One turn sends every row of this set to another row. A few are shown first. Where does it send the rows asked after them?
pime: [ 4.58  5.02  1.20 -0.13 -1.35 -0.88 -2.21 -0.09  0.36 -0.84 -0.54  2.16
  1.47  1.18]
mur: [ 2.47  2.01  3.19 -2.13  1.97 -2.40 -0.64 -1.44 -1.18 -1.08  0.36  1.57
  2.78  0.16]
dobel: [ 1.57  2.07  3.01 -1.67  1.16 -0.31 -0.88 -2.51  0.03  1.29 -0.42  2.38
  0.32  0.32]
Suke: [ 2.31  2.10  0.51 -1.10 -2.73 -2.42 -2.82  1.04  0.86  0.04  0.94 -1.79
 -0.78  2.90]
Buto: [ 0.43  1.59 -0.17  0.13 -0.35 -1.96  0.15  1.68  2.16  3.29  0.70  0.98
 -0.39  2.13]
pav: [ 2.28  3.24  1.42 -2.81  0.83 -1.38  0.77 -1.53 -0.70  1.18  1.78  2.88
  1.93  3.64]
Ruvim: [ 1.23  4.26  0.97  1.06 -0.28 -2.91 -1.12  2.63  0.62  0.25  0.44 -1.74
  0.32  2.35]
zesu: [ 0.66  0.87  1.15  1.28  0.76 -0.63 -1.83  1.37 -0.46 -1.65  0.00 -0.57
  1.47 -0.25]
nuva: [ 0.62  3.35  1.24  0.98  0.02 -1.18  0.48 -0.80 -1.09 -0.57 -0.60  3.22
  1.85  2.65]
sidum: [ 3.51  3.83  1.68 -1.12 -0.81 -0.62  2.52 -0.67 -0.42 -1.56 -0.71  2.99
  0.23  1.33]
fos: [ 4.63  1.30  1.52  0.66 -1.53 -0.30 -0.90 -0.64  3.30  0.43  0.04  0.85
  0.67 -1.08]
pesem: [ 1.90  0.41  1.26 -1.02  1.61 -0.58  1.19  0.32 -1.36  1.37  2.66  0.24
  3.99  0.95]
biru: [ 3.24  1.60 -1.35  0.85 -0.84 -2.41  0.96  1.36  0.47  1.44 -1.26 -1.06
 -0.55  2.13]
Vop: [ 3.19  0.37 -0.41 -1.29 -1.27 -2.15  0.39  1.05  1.05 -1.44  2.68 -2.70
  1.90  1.76]
zete: [ 3.42  1.41  3.07 -2.17 -0.40 -2.28 -0.59  2.56  1.26  1.85  1.67 -2.08
  1.55  3.54]
Gumak: [ 1.58  1.44  2.71 -1.55  1.69 -0.95 -2.24  0.75  2.03  1.69  0.44 -1.96
  0.56  2.86]
Lopa: [ 3.40  5.65  3.18 -1.20  1.05 -1.46 -0.23  0.65  0.22  0.15  1.15  2.17
  2.89  2.06]
Megog: [ 1.16  0.45  0.11 -0.31 -0.21 -2.63 -0.70  1.06  0.32  2.52  0.66 -1.05
  1.02  4.27]
damid: [ 4.49  1.71  1.38 -2.97  0.23 -2.31 -0.72  1.72  0.10 -1.06  0.36 -2.84
  1.45  0.75]
ruba: [ 1.11  2.51  0.94  0.72 -0.30  0.49  0.93  1.50  2.84  2.07  1.39 -1.83
  0.01  1.57]
Patod: [ 1.82  3.71  1.13 -1.16  1.04 -2.87  2.53  2.06  0.52  0.80  1.21 -1.20
 -0.56  2.74]
Bog: [ 3.38  1.80 -1.29 -1.18 -2.06 -3.45  1.62  2.56  0.21  0.72  0.52  0.20
  0.43  0.10]
nibu: [ 0.90 -0.49  1.45 -2.02 -2.97 -1.01 -1.54  0.63 -0.50 -0.32  1.69 -0.15
  1.64 -0.19]
Piv: [ 1.83  3.58  0.36  1.30 -2.10 -1.43  1.17  0.14  0.06  0.27  1.29  3.85
  1.07  0.65]
zaf: [ 1.65  0.44  3.03 -2.91 -1.49 -1.41  2.28  0.26  2.19  0.61  2.03  1.05
 -0.04 -0.33]
dalas: [ 2.47  1.49 -0.28 -0.58 -1.77 -1.05  2.22  2.80  1.83  0.78  3.33 -0.48
  0.61  1.33]
gesef: [ 0.68  2.58  2.63  0.49 -0.22  0.53 -1.78 -1.91  1.25  1.10  1.25  2.42
  0.40  2.76]
gud: [ 2.45  2.42  1.89 -0.76 -1.35 -0.35 -1.08  0.07  0.03  1.37  0.52  4.31
 -0.12 -0.71]
Nusig: [ 1.18  2.65  3.52 -0.80 -1.33 -0.68 -2.28 -0.42 -0.54 -0.74  0.95  2.34
  2.65  3.45]
gasek: [ 3.39  2.76 -0.59 -1.85 -1.48 -0.82 -1.12 -2.22 -0.50  0.01 -0.04  2.85
  0.48  2.47]
dum: [ 1.33  1.79  2.74  0.45  2.22 -1.16  2.00  0.98  2.15 -0.76  0.26  0.52
 -0.07 -0.42]
lur: [ 3.49  2.43  2.14 -1.07 -0.47 -2.65 -0.90  1.20 -1.05 -0.89  1.27  3.51
  2.43 -1.01]
tifo: [ 3.33  2.50  3.82 -2.47  0.73  0.20 -1.10 -2.05 -0.36 -1.66  1.39 -0.12
  1.88  2.19]
kadu: [ 4.49  3.46  1.40 -1.52 -1.06 -1.81  1.73 -0.08 -1.44 -2.37  1.43  1.23
  2.44  0.11]
dudut: [ 1.80  1.51  0.73 -0.04  0.01 -0.65 -0.78 -0.08  2.17 -0.30  0.71 -3.84
  1.29  1.81]
Fafus: [ 3.34 -0.93 -0.48 -0.36  1.25  0.24  0.41 -1.95  0.60  0.25  0.60  0.72
  0.51  0.93]
Doki: [ 5.39  2.60  1.62 -1.02 -1.02 -2.03  0.96  2.78  1.51  0.73 -0.35 -1.86
 -0.01  1.33]
Zoka: [ 4.24  2.92  3.98 -2.87 -2.09 -0.20 -0.25 -0.35  0.22 -1.65  0.81  2.15
  1.13  2.12]
Nomep: [ 3.16  2.60  3.32  0.01 -1.22 -1.01 -0.18  1.61  1.32  1.56  1.94  0.29
  4.14 -0.95]
pubug: [ 2.96  1.63  0.62 -3.45 -1.46 -2.39  0.96  0.57  0.72  0.57  1.75 -1.17
 -1.63  3.14]

Nomep moves to zesu
zete moves to nuva
dobel moves to dalas
Now find these:
gesef moves to Bog
pime moves to Suke

One turn sends every row of this set to another row. A few are shown first. Where does it send the rows asked after them?
Pubu: [ 0.57 -1.98 -1.66  2.17 -3.10  0.45  1.40 -0.94  1.05 -0.17 -2.98 -1.46
  1.56 -1.23  0.28]
Nin: [-0.62  0.14 -2.09  2.15 -0.29  0.66  1.40  2.05  1.26  1.34 -2.77 -1.43
  0.15  1.53 -1.12]
nama: [-0.43 -0.76 -1.19 -1.67 -0.71  0.90 -2.19 -0.78 -0.64 -0.56 -0.60 -1.59
 -1.86 -3.96  0.42]
gev: [ 0.75  0.49 -2.03  0.28  2.10 -0.31  0.54  0.83  3.02  1.62 -2.86 -0.87
  0.57  0.31 -0.56]
tel: [-1.01 -0.77  0.59 -0.50 -0.94  0.02  0.25 -0.48 -1.69 -0.56 -1.11  2.62
  2.05  1.31  0.46]
gov: [ 2.84  0.72  0.99  0.03  0.16  0.50  0.42 -1.82  2.51  0.81 -0.08  0.75
 -1.16 -2.05  1.12]
tefif: [-2.87 -0.32  0.81  0.27 -4.32  0.03 -0.14 -0.56 -1.17 -0.25 -0.97  0.21
 -1.11 -0.88  1.22]
Gat: [-2.61  0.67  1.55 -0.42 -1.35 -1.55 -0.58  1.50 -1.30  0.29 -0.59 -0.86
 -1.05  1.97 -0.32]
gom: [ 1.69 -0.29 -0.82  3.59 -0.49  0.50 -1.15 -0.54  1.36  0.32 -0.19 -0.39
  2.30  0.68 -1.46]
nofak: [ 1.47 -0.19 -2.18  2.54  0.00  0.54 -1.37 -1.61  2.98  1.25 -0.31  0.62
  0.94 -2.10 -0.49]
rek: [ 0.33 -2.30 -2.87  1.06 -1.24 -1.77  0.86 -0.59  2.33  1.12 -2.31 -2.08
  0.10 -2.48 -0.41]
moga: [ 1.68  0.11  0.50 -0.61  1.29 -2.24  1.03  0.51  1.96  1.42  0.01 -1.50
 -2.28 -0.43 -0.57]
Bine: [-0.61  0.92  2.55 -0.02 -1.74  0.23 -1.77 -1.16 -0.76 -0.97  0.01  1.12
  0.96  0.83  0.99]
gav: [-2.67 -1.25 -0.89  0.75 -2.56  0.26  0.50 -0.20 -1.86  0.35 -0.41  2.78
  0.35  0.01  0.02]
Sur: [-0.84  0.14 -1.13 -2.37  1.06  0.42 -1.86  0.92 -0.59  0.04 -1.10 -2.20
 -2.26 -2.15 -0.18]
kav: [ 0.38  0.58 -0.46 -1.59  1.25  1.33 -3.26 -0.45 -0.30 -0.59  0.09 -0.85
 -1.11 -2.45  0.03]
vel: [-2.13 -1.78 -0.19 -0.01 -1.16 -1.90  0.40  0.70 -2.18  0.07 -0.29  1.18
  0.78  1.43 -0.86]
Runo: [ 0.46 -0.46 -0.88  0.62 -1.67 -0.77  1.67 -0.57  2.02  1.79 -0.08 -0.64
 -3.49 -3.16  0.41]

Bine moves to Gat
Nin moves to Pubu
Now find these:
kav moves to Sur
tel moves to vel
gev moves to rek
gov moves to moga

